In the rows, zero is written as 128.
Families of rows that turns and mirrors carry onto each other, the same ones carrying the whole set onto itself: the rest of each named row's family, in list order
4 families of 4 rows
riri: [109 101 147 159 140 129 129 133 151 126 127 126 129 119 141 113  82 125
 118 105 127 163  97 119 131 144 118 141 123 130 139  90]
Pubon: [147 172 137 109 139 128 134 129 113 122 112  98 117 123 137 136 128 149
 148 120 143 136 117 156 112 127 146 162 164 143 104 133]
tesim: [127 169 126 116 132 139 146 129 110 104 118 101 111 129 128 148 118 150
 140 103 151 116 131 143 100 125 133 153 166 126 127 139]
nilek: [143 121 158 127 137 128 128 133 123 109 123 141  87 121 159 135 119 110
 109  92 158 124 129 130 131 152 149 113  96 127 119  85]
Vak: [136 163 134 117 137 144 123 136 102 110 107 111 107 124 137 137 124 166
 133 128 149 117 144 127 116 112 142 161 150 142 109 134]
bez: [138 146 149 140 139 109 128 134 123 127 128 130  93 113 138 121 116  99
 108  80 152 137 110 137 142 139 158 135 105 104 122  83]
Tiri: [127 111 147 158 127 122 160 124 134 106 120 144 128 122 142 101  82 113
 120 102 123 156  93 130 122 155 122 131 123 141 143  78]
vatog: [138 126 108 139 151 124 148 134 130 125 117 127 145 164 146 114 135 148
 120 141 122 131 130 140 110 123 129 161 156 182 127 116]
mavo: [124 153 104 133 135 103 134 140 119 129 126 127 149 177 125 119 105 143
 124 128 121 134 135 164 108 117 123 157 151 155 118 112]
voz: [138 119 149 143 143 127 111 133 124 125 126 126  86 124 148 141 139  94
 124  90 160 128 120 138 149 141 137 137 101 118 131  91]
numu: [155 162 129 112 142 136 142 111 126 123 132 106 110 136 128 142 134 157
 154 126 157 129 119 150 106 127 141 151 161 132 117 123]
Magel: [145 124 148 131 137 145 144 131 123 111 110 146  87 118 153 147 125 106
 125  84 157 120 110 138 146 147 148 130 103 129 125  82]
buded: [118 103 156 161 124 128 128 129 142 114 106 143 127 126 146 126  92 137
  97  87 118 162 115 118 136 144 120 137 108 142 135  90]
lile: [113 137  93 144 134 116 143 142 122 106 114 138 143 159 150 116 120 142
 114 125 127 115 130 154 106 106 134 158 155 168 132 122]
Tizop: [133 111 155 151 135 127 149 123 148 120 119 141 130 127 148 108  71 122
  98 102 127 147 104 140 122 156 112 128 117 129 126  79]
gota: [136 133 103 143 138 107 134 134 126 114 104 134 140 167 145 119 124 154
 137 135 107 128 125 145 119 121 140 160 148 173 111 128]

Which other rows belong to the same family as riri? tesim, voz, lile
Which other rows belong to the same family as Pubon? nilek, Tizop, gota

